In the data rows, the value 128 means zero.
Here are some numbered points:
array([186, 125,  70, 136, 133,  84, 141, 180, 189, 232, 145, 147, 119,  87,
       146, 174, 106, 158,  77,  92, 100, 187,  93, 180,  99,  93]) 0
array([ 53, 151,  49, 115, 139, 162, 156,  75, 125,  97, 104, 144, 148,  73,
       132, 236,  23, 118, 134, 101, 168, 132,  57,  99, 119, 105]) 1
array([ 23, 162, 203, 158, 139, 128, 139, 155, 154,  85,  70, 141,  87, 163,
       155, 145, 147,  72, 142, 141, 108,  99, 106,  59, 141,  97]) 2
array([135, 134, 110,  97, 102,  98, 168,  80, 125, 152, 119, 173,  85, 124,
        83, 111, 157, 124, 143, 181,  90, 160, 175, 132,  72, 109]) 3
array([133, 100,  38, 176, 193, 137,  94,  90, 180,  70, 160,  63,  87,  96,
       171, 144, 120,  79, 131, 160, 113, 192,  20, 106, 135, 174]) 4
array([ 65, 167,  70, 177, 176, 192,  98, 134, 110, 179, 125, 123, 116, 114,
       120, 129, 106, 143,  66, 133, 125, 145,  45, 181,  93, 126]) 5
array([ 47, 217,  95, 199, 123,  79,  92, 168, 206,  76,  54, 106, 151, 182,
       173, 135,  85,  95, 176, 151, 144, 121, 104,  45, 115, 127]) 6
array([ 82,  89, 137, 116, 141, 125, 118, 202, 143, 156, 143, 100, 125, 187,
        87,  76, 133, 121, 160, 117, 119,  91, 193, 191,  87,  58]) 7
array([146, 157,  92, 133, 135, 131, 147, 149, 109, 145, 137,  66, 119, 110,
       146, 120,  62, 175, 125,  56,  86,  96, 123, 211,  85, 117]) 8
array([100, 136,  96, 185, 125, 172, 113, 151, 229, 255, 135, 122, 107, 111,
       103, 156,  76, 129,  84,  42, 132,  75, 151, 156, 109, 126]) 9
array([178, 141, 109, 124, 143, 123, 124, 150,  86,  83,  66, 154, 107, 149,
       193,  88, 133, 157, 140, 159, 130, 165,  94, 106,  62, 122]) 10
array([ 82, 112,  84, 156, 150,  99,  78, 155, 124,  80,  78,  47, 101, 172,
       156, 189, 120, 120, 134, 189, 132,  51, 128,  45, 145,  95]) 11
array([150, 108, 135, 114, 143, 128, 142, 163,  70, 156, 105, 132, 145, 122,
       144, 148, 156, 119, 124, 111, 163, 108, 173, 205, 136, 155]) 12
array([144, 101, 144,  99, 128, 127, 194, 170, 106, 184,  92, 150, 150, 147,
       128, 115, 136, 131,  58, 155, 127, 132, 167, 129, 120, 116]) 13
array([104, 166,  92, 188, 159, 142, 136, 151, 222, 140, 112, 127,  10, 140,
       129, 104, 160, 152, 144, 110,  70, 114,   0, 107, 118,  55]) 14
array([ 92,  64, 166,  63, 167, 148,  90, 210,  88, 139, 106, 174, 165, 175,
       105, 172,  91, 144, 111, 106, 247,  78, 255, 192,  76, 142]) 15
array([104, 199,  87, 152,  79,  91, 171, 139, 188, 128, 133, 111, 116, 137,
       196,  71, 192,  75, 178, 184, 156, 177, 160,   0, 146,  86]) 16
array([120,  42, 128,  38,  77, 107, 113, 220, 119, 151,  78, 152, 141, 162,
       147,  90, 112, 187, 148,  62,  75,  66, 126, 116, 169,  70]) 17
array([103, 114, 129, 126,  92, 138, 129, 168, 136, 154, 157, 163, 154,  78,
        38, 152,  79, 211,  78,  50, 202, 122, 206, 230, 146, 171]) 18
array([150, 106,  92, 105, 146, 146, 171, 108, 161, 121, 153, 135,  84,  87,
        88, 121, 132,  97, 134,  73, 125, 166, 174, 168,  95, 202]) 19
array([126,  64, 111, 139, 202, 178, 151, 163,  54, 164, 153, 149, 149,  98,
       140, 150, 133, 140,  47, 166, 117, 162,  82, 155,  73,  83]) 20
array([151, 190, 129,  91, 128, 152, 139, 177, 143, 241, 148, 185,  84,  98,
       116,  50, 124, 107, 125, 137,  81, 113, 138, 111,  95, 117]) 21
array([219, 126, 131, 125, 105,  81, 160, 127, 129, 125, 102, 141, 145, 155,
       124,  68, 184, 102, 148,  56, 103, 146,  52,  39, 208, 154]) 22
array([131, 128,  70,  49,  78,  49, 144, 128, 104, 163, 124, 142, 158,  98,
        42, 155, 128, 154, 158,  76, 137, 131, 163, 214, 154, 166]) 23
array([148, 147, 122, 189, 112, 110,  74, 128, 156,  72, 149, 185,  94, 138,
       139, 143,  60, 207, 145, 104,  78, 109, 143, 168,  91, 121]) 24
array([130,  45, 198,  91, 106,  85,  99, 114, 109, 217, 152, 226, 154, 119,
       118, 144, 155, 181, 101, 143, 161,  84, 124, 193,  95, 135]) 25
array([186, 132, 179, 144, 214, 164, 134, 116,  79,  77, 171,  70, 101, 101,
        77, 156, 121, 255,  94, 222, 109,  58,  77, 139, 139,  58]) 26
array([129, 160, 152, 162, 147, 142, 113,  78,  71, 120, 155,  67,  81,  65,
       171, 125, 120, 148, 125, 226, 145, 147,  15,  59, 159, 127]) 27
array([ 95, 140, 160,  84, 193, 191,  97, 186,  71, 157, 148, 152, 124,  64,
       107, 136, 145, 202, 103, 175, 178,  55, 174, 230, 183,  86]) 28
array([115, 112, 127, 119, 185, 142, 129, 120, 102, 201, 207, 137,  82,  55,
        92,  84, 149, 112, 172, 150, 146,  92,   8, 102, 184, 135]) 29
array([154, 152, 127, 111, 195,  59, 106, 169, 120,  65, 104, 115, 112, 127,
       164, 148,  96, 191, 106, 150, 116, 113,  55,  55, 148,  93]) 30
array([184,  81, 133, 111,  96,  46, 115, 232, 120,  84,  92, 151, 115, 177,
       175, 102, 134, 146, 116, 151, 135, 131, 186,  74, 158, 150]) 31
array([109,  89, 162, 117, 124,  89,  82, 191, 128, 151,  90, 144, 119,  95,
       185,  94,  62, 107, 119, 200,  47, 111, 190,  90, 151, 107]) 32
array([179,  80,  91,  71,  98,  82, 147,  99, 143, 104, 162, 132, 214, 124,
       197, 167, 152, 134, 148, 113, 124, 168, 187, 190, 150, 109]) 33
array([ 67, 201, 100, 143, 169,  85,  72, 119, 141,  56, 118, 111,   8, 114,
       171, 206,  88, 149, 161, 141,  90, 150,  78, 108, 114,  10]) 34
array([ 29, 225, 133, 199, 191, 131, 141, 143, 202, 106,  86, 172,  33, 115,
       171, 136,  77, 120,  84, 222, 114, 112,  47,  11, 120, 117]) 35
array([120, 157, 200, 195, 132,  95, 127, 162, 123, 165, 151, 217, 141, 201,
       137, 148, 108, 168, 133, 141, 179, 117, 176, 105, 135, 135]) 36
array([ 51, 223, 112, 230, 135, 104,  98, 159, 132,  69, 121,  62, 186, 226,
       163, 175,  89, 105, 160, 128, 130, 204,  69,  34, 104, 140]) 37
array([185, 123, 124, 158,  98, 121, 157,  82, 128, 143,  78, 127, 142, 115,
       133,  93, 159, 169, 127, 122, 114, 158, 153, 152,  95, 189]) 38
array([124, 176, 159, 100, 190, 112,  82, 160,  85, 118, 189, 215, 105,  64,
       106, 143, 150, 162, 105, 135, 160, 135,  94, 143, 139,  94]) 39
array([129,  77, 145,  94, 146, 136, 117, 141, 107,  65, 122, 149, 154, 215,
        81, 149, 179, 188, 197, 181, 107,  80, 179,  92, 146, 123]) 40
array([163, 156, 134,  84, 130,  54, 135, 107,  38, 128, 210, 103, 175, 107,
       111, 139, 136, 186, 147, 113, 180, 154, 168,  81, 161,  99]) 41
array([153, 118,  67, 126, 130, 129, 166,  52, 142, 140,  92, 101,  58, 121,
       111,  92,  54, 132, 121,  93, 115, 113, 108, 121, 124, 153]) 42
array([ 36, 121, 114, 123, 123, 122, 131, 131, 112, 191, 116, 127,  78, 125,
       115, 106, 111, 130, 107, 121, 162, 120,  97, 115, 152, 178]) 43
array([ 97, 157,  92, 148, 118,  92,  82, 116, 187, 128, 155, 104,  88,  90,
       156, 122,  69, 112, 140,  93, 109, 122, 135, 110,  88, 164]) 44
array([189,  40, 155, 128, 114, 115, 128, 168,  90,  73, 148, 122, 158, 177,
       177, 114, 171, 102, 110,  66,  84, 178, 161, 175, 146,  98]) 45
array([148, 138, 186,  67, 131,  72, 100, 129,  66, 122, 174, 155, 136, 133,
       180, 137, 152, 176, 153, 147, 222, 101, 126, 221, 142, 169]) 46
array([ 36, 121, 119, 164, 162, 191, 125,  26, 130, 111, 159, 136, 110,  84,
       117, 208, 167, 117, 113, 150, 186, 158,  45, 126, 133, 154]) 47
array([141, 144, 145,  86, 119, 103, 152, 129, 181, 109, 113,  96, 129, 178,
       115,  64, 154,  80, 125, 139,  96, 154, 109,  59, 176, 149]) 48
array([100, 149, 110, 138, 122,  70,  89,  91,  69, 236, 140, 112, 121, 104,
       113, 104, 120, 151,  78,  67, 134, 116, 171, 154, 191, 142]) 49
array([ 94, 144, 195, 155, 154, 166,  93, 105, 161, 194,  68, 123, 109, 145,
       136,  68, 149, 129, 113, 140,  33, 130, 113, 106,  26, 124]) 50
New points follow, each followed by the numbers of its three nearest points above, looking only along the 6 directions in which the numbered points spread most, nearest first.
array([ 94, 176, 214, 108,  66, 210, 170,  92,  62,  94, 151,  69, 125, 200,
       105, 159, 152,   7, 111, 161, 144, 155, 100, 157, 109, 149]) 43 3 36
array([179,  83, 190, 155, 112,  94, 147, 111, 100, 134, 194,  81, 106, 163,
       134, 145, 113, 133, 142, 146, 144, 165, 122, 156, 190, 158]) 41 38 3
array([ 72, 142, 116, 112, 152, 109,  96, 135,  59,  85, 147, 103, 108,  99,
        91, 161, 148, 126, 105, 188, 175,  59,  98, 102, 110,  94]) 39 20 30
array([221,  77, 133, 123, 107, 136,  95, 146, 126,  97, 114, 148, 130, 224,
        77,  79,  97, 143, 144,  97, 140,  96, 255, 210,  97,  86]) 17 7 45
array([143, 152, 154, 171, 181, 170, 135,  87, 155, 133, 130, 143, 109,  60,
       155, 123,  54, 195, 118,  82, 109, 161,  74, 145, 125,  90]) 5 42 20
array([ 93, 114, 139,  82, 100,  74, 168, 179, 106, 166,  80, 147, 123, 185,
        99, 175,  71, 139,  80, 119, 134,  95, 251, 157, 157,  86]) 7 36 15
array([127,  69, 146,  90, 140, 146,  57, 121, 160, 103, 115, 129, 139, 129,
       153,  98, 133, 151, 162, 184,  85, 159,  55,  54, 175,  81]) 10 30 48
array([  0, 142, 148, 157, 120, 108, 111,  95, 130, 135, 135, 129,  37, 180,
       121, 105, 143, 103,  67, 141, 141, 152, 117,  62, 121, 112]) 2 43 44
array([176, 178,  97, 138, 104,  96,  75, 119, 213, 143,  65, 138, 157, 168,
       250,  10, 208,  89, 169, 135,  83, 154, 154,  23,  89,  48]) 48 16 22
array([133, 135, 105, 124,  44, 135, 135,  84, 110,  81, 143, 136, 126, 176,
       152,  62, 198,  87, 190, 175, 110, 124, 177,   0, 129, 117]) 48 16 22
array([112, 164, 111, 197, 128, 160, 139, 141, 164, 114, 185, 137, 164, 135,
       139, 106, 155,  67, 134,  59, 149, 166, 159, 127, 145, 124]) 44 38 43
array([139, 210,  70, 165, 133, 158, 123,  45, 112,  98, 104, 152,  81,  87,
       235, 111, 158, 175, 125, 125, 119, 150,  97,  77,  64, 198]) 4 42 44
array([177, 139, 124, 166, 135, 129, 145, 114,  71,  80,  90, 121, 153,  88,
       136, 153, 160,  98, 162, 166, 118, 118, 135, 114, 157, 181]) 41 10 38
array([144, 168,  86, 196,  58, 104, 158, 117, 178, 192, 136,  52, 128,  56,
       127, 158, 139, 116, 130, 125, 179, 167,  27, 144, 128, 191]) 42 19 44
array([106, 220,  93, 110, 227, 171, 104, 147, 130, 114, 170,  93, 125,  66,
        54, 116, 121, 175, 175, 159, 126, 150,  18,  80, 119, 152]) 27 47 29
array([181, 169, 156, 180, 111,  97, 135, 177,  28, 119, 113, 133, 190, 189,
       187, 145, 156,  89, 126, 109, 122, 169, 166, 117, 109, 190]) 31 40 33
array([143, 130, 249, 123, 129, 103, 137, 132,  62,  82, 205,  56, 133, 211,
       133,  87, 103, 157, 142, 153, 113, 127, 141, 133, 156, 160]) 40 41 10
array([177,  94, 168, 141, 113, 110,  97, 102,  81,  71, 142, 103,  86, 134,
       158,  67, 148, 137, 144, 123, 123, 155, 131,  90, 136,  92]) 10 30 3
array([141, 154, 173, 134, 152,  80,  93, 109,  89, 200, 164, 103, 166, 137,
        67, 177, 120, 119, 121,  92, 210,  68, 204, 118, 135, 110]) 12 36 49
array([171,  54, 186, 145, 161, 182, 150, 150, 158, 169, 131, 194, 147,  65,
       147, 151,  78, 211, 147, 120,  71,  82,  75, 177, 142, 152]) 20 8 0
array([243,   0, 225, 119,  86, 116, 112, 214,  85, 223, 112, 137, 135, 163,
       114, 105, 189, 166, 123, 186,  17,  57, 188, 178, 109,  89]) 17 13 7
array([104,  60, 202, 138,  85, 114, 131, 127,  72, 163,  86, 145, 147, 174,
        96,  77, 117, 192, 169, 121, 128,  77, 212, 153,  88,  95]) 7 13 17
array([153, 144, 146, 180, 132,  94,  97,  95, 161,  63,  85, 124, 113, 131,
       135, 148,  80, 143, 148,  99,  86, 139, 117,  15, 206, 153]) 10 48 11
array([141, 100, 113, 107, 182, 219, 141,  64, 148, 134, 131, 211,  99, 101,
       118, 219, 127, 160, 103,  58, 174, 195, 131, 136, 121, 141]) 49 19 5
array([176, 168, 176, 103,  74, 110, 102,  88,  41, 152, 172,  85, 199, 173,
       130,  97, 156, 100, 107,   0, 202, 101, 222, 206, 118, 180]) 23 12 33
array([132, 132, 123, 168, 150, 163,  85,  72, 151, 133, 153, 122, 121, 153,
       101, 112, 129, 131, 136, 123, 125, 164,  54, 118, 167, 153]) 42 43 3
array([117, 207,  48, 118, 110, 192, 130,  75, 183, 178, 180,  82,  61, 105,
       156, 186,  93,  92, 143, 121,  75, 144,  19,  94,  78, 125]) 4 42 14
array([169, 117, 151,  33, 110,  55, 134, 117, 138,  90, 158, 120, 125, 158,
       118,  75, 113, 183,  89,  91, 113, 134, 145, 101, 123, 117]) 45 38 3
array([160, 113, 166,  23, 137, 123, 157, 117, 125, 146, 187, 117, 185, 138,
       129, 128,  89,  45, 141,  89, 123, 125, 124,  76, 122, 233]) 38 3 49
array([150, 102, 147, 174, 110, 128,  85,  82, 180, 149, 139, 146, 131, 106,
       121, 130, 113,  90,  99, 153, 151, 110, 168, 141,  85,  82]) 3 43 49
array([ 64, 189, 131, 220, 192, 159, 146, 165, 141, 219, 165, 128, 168, 119,
       124, 190, 117, 123, 155,  97, 158, 108,  69,  65,  87, 127]) 43 5 44
array([135, 133, 123, 133, 160, 172,  84, 175, 110, 175, 176, 119, 123,  64,
        89, 157,  75, 138,  95, 152, 109, 152,  76, 152, 112,  90]) 20 5 39
